(in the rows, 128 means zero)
The same turns and mirrors carry the whole set onto itself and the rows of a family onto each other. Which other rows belong to the same family as each row named below? List them in the order they appear above.
These 32 rows form 4 families of 8 rows each.
dusup: [143 153 127 113 103 110 154 139 135 106 101 124 113 106 149 135 113]
tus: [130 135 138 121  92 129 114 107  94 107 133 130 129 113 143 127 155]
vamor: [130 137 129 122  89 132 115 107 105 108 140 131 126 119 140 122 159]
zeroz: [149 134 119  96  79 108 140 108 109 106 123 151 137  82 116 137 127]
teb: [135 117 113 131  71 102 152 120 105 117 100 130 116 101 154 135 140]
volep: [151 114 113 114 123 109 155 111 106 120 155 126 139 119 135 140 137]
Vuko: [139 128 123 122  90 105 131 113 129 122 151  91 114 114 141 138 113]
lefi: [127 125 128 104 112 107 125  99 109 122 117 126 124 122 130 107 103]
sas: [152 138 125  95  87 101 139 111 118 105 123 157 135  86 116 145 130]
dases: [149 158 117 123  92 103 138 120 114 146 134 152 103  94 158 143 128]
Gude: [155 130 108 122 127 114 154 122 104 110 154 129 134 123 137 142 141]
zeda: [143 111 113 136  88 102 155 123 110 108 106 120 118  91 144 133 150]
kos: [141 157 126 121 121 114 149 140 133 111 110 120 114 103 147 133 119]
Sil: [135 129 117 121  81 110 135 104 130 141 155 103 128 105 138 144 115]
gudil: [148 138 110 118 124 118 158 110 115 119 156 130 149 123 146 134 128]
rimu: [139 158 122 135  96 110 130 115 124 147 126 159 110  94 141 130 126]
Zabim: [151 116 110 131  85  91 161 121 113 115 113 132 108  89 148 139 144]
bonir: [144 166 120 129  95 113 134 108 119 148 129 155 109  92 139 130 117]
Sema: [132 129 117 122  89 102 133 112 133 130 153  97 106 113 129 141 118]
Larit: [151 113 113 140  83  94 149 118 117 110 107 128 116  96 143 136 147]
bir: [140 150 125 121 115 110 144 145 138 106 103 127 120 108 142 133 118]
ruto: [142 155 119 129  91 116 136 118 115 146 115 162 110  96 150 126 124]
pov: [150 141 116  87  79  98 149 113 111 105 121 150 128  92 131 144 113]
tes: [149 141 124  92  84 111 143 123 112 106 126 157 133  82 126 145 133]
nam: [140 135 113 125  90 104 136 118 129 130 153 102 112 111 132 148 106]
Tafi: [126 128 130 116 112 113 128 101 108 125 127 128 133 124 143 106  99]
Fid: [137 150 126 106 116 117 149 148 123 113 104 132 122 109 157 144 125]
Vonu: [127 138 139 118  87 132 119 106 105 113 150 131 137 117 141 130 148]
roko: [128 116 131  98 112 104 130  96 108 123 121 118 142 108 143 113 107]
nimoz: [124 124 129 109 105 107 123 100 104 129 118 127 127 115 128 116  95]
posi: [132 142 136 124  93 124 122 103 106 108 140 115 133 114 161 121 152]
Lotab: [145 124 105 115 126 112 153 120 113 114 156 132 134 122 130 138 140]

Same family as Larit: vamor, lefi, sas, rimu, Sema, bir, Lotab
Same family as bonir: tus, zeroz, Gude, zeda, kos, nam, nimoz
Same family as roko: teb, dases, Sil, gudil, pov, Fid, posi

The same turns and mirrors carry the whole set onto itself and the rows of a family onto each other. Which other rows belong to the same family as each row named below? List them in the order they appear above.
These 28 rows form 7 families of 4 rows each.
diza: [107 119 101 114 132 117  96 128 125 113 110 126 142 153 144 112 131 119
 148 136 145 158 110 125 114]
fofaz: [135 150  98 145 122 110 126 117 146 119 135 133 127 151 140 135 103  99
 130 144 148 149  95 115 138]
Fav: [134 146 128 130 128  82 142 100 110 139 141 163 135 159 118 120  89 126
 111 156 157 141 109 134 131]
Dipit: [102 137 145 114 133 107 115 122  92 109 118 147 163 138 109 125 137 149
 132 144 159 128 112 113 121]
Lemod: [111 125 142 105 130 117 124 114  85 114 122 161 157 154 106 111 129 142
 136 146 158 141 113 128 116]
Mapa: [125 147  91 138 105  96 119 126 139 119 134 130 132 145 136 123  96  95
 126 155 138 143  89 117 132]
depi: [130 144  99 142 108 102 113 134 149 133 130 145 124 138 136 130 107  97
 131 153 144 136  96 116 135]
fet: [113 154 131 126 125  80 144  96 111 135 146 152 129 152 112 118 102 125
 100 152 144 137  95 121 128]
mufip: [117 151 128 126 122  77 140 102 103 131 142 161 136 157 107 123  95 123
 105 158 149 129 104 126 140]
daga: [112 139 138 113 138 113 129 116  80 107 126 154 153 147 112 120 135 145
 138 134 165 131 115 125 114]
mol: [ 92 133 108 112 133 120  97 153 118 123 115 120 140 148 138 113 134 128
 136 130 142 148 104 117 123]
bifi: [102 120 110 118 124 116  93 141 123 118 116 118 157 158 141 114 123 126
 142 132 153 159 116 127 124]
sazan: [122 158 136 130 138  87 141 109 119 137 149 167 133 153 112 121 101 130
 110 154 148 124 107 127 130]
Led: [134 138  95 139 101 104 124 117 140 122 139 142 120 148 133 126 100  92
 133 144 147 143  94 124 128]
fuvev: [111 131 149 102 127 114 111 114  87 104 126 147 150 147 105 107 131 136
 130 133 163 133 108 126 117]
robi: [139 141  96 138 110 100 120 121 146 136 132 141 133 140 129 122  96  97
 144 148 144 141  98 111 135]
ref: [137 146 126 118 128  88 143 112 103 143 146 164 133 148 110 136 104 118
 105 149 155 134 109 130 135]
kud: [128 148 126 123 135  84 144 101 117 143 146 164 131 156 106 115  93 122
 122 144 148 127 108 124 136]
bul: [123 135  94 137  97  99 123 129 137 125 128 138 134 140 140 133  91 106
 125 156 144 138  87 114 139]
Ziz: [101 124 150 110 128 111 116 109  91 115 125 152 153 146 109 118 130 149
 129 133 166 137 115 124 121]
Nuzor: [116 158 137 137 122  85 142 110 110 138 151 152 138 148 100 130  99 132
 106 150 149 133 105 122 136]
kelel: [103 131 143 116 127  95 117 123  92 125 124 155 154 146 106 120 145 145
 138 141 152 129 119 124 106]
nebu: [105 132 109 124 132 123  97 153 112 118 108 120 140 148 143 125 132 132
 135 142 144 160 108 126 116]
losim: [105 135 111 125 132 123  99 150 122 115 104 128 136 155 144 105 125 134
 153 136 145 141 100 118 119]
kav: [108 131  98 123 131 118 101 146 112 125 110 124 141 149 146 118 135 121
 146 130 153 161 113 122 120]
liro: [102 136 143 118 135 115 120 123  86 102 123 149 144 146 108 133 140 148
 127 140 154 133 113 128 113]
fod: [126 147  97 138 111  97 112 133 139 126 130 126 119 135 137 133  93 106
 124 143 142 133  91 115 138]
bev: [105 121 111 115 124 126  95 142 124 118 117 118 144 142 145 109 123 127
 141 129 152 158 103 122 116]

Same family as kud: robi, nebu, liro
Same family as bev: Mapa, mufip, Ziz
Same family as Nuzor: diza, Lemod, fod
Same family as Fav: Dipit, mol, Led
Same family as depi: daga, sazan, kav
Same family as fofaz: ref, kelel, losim

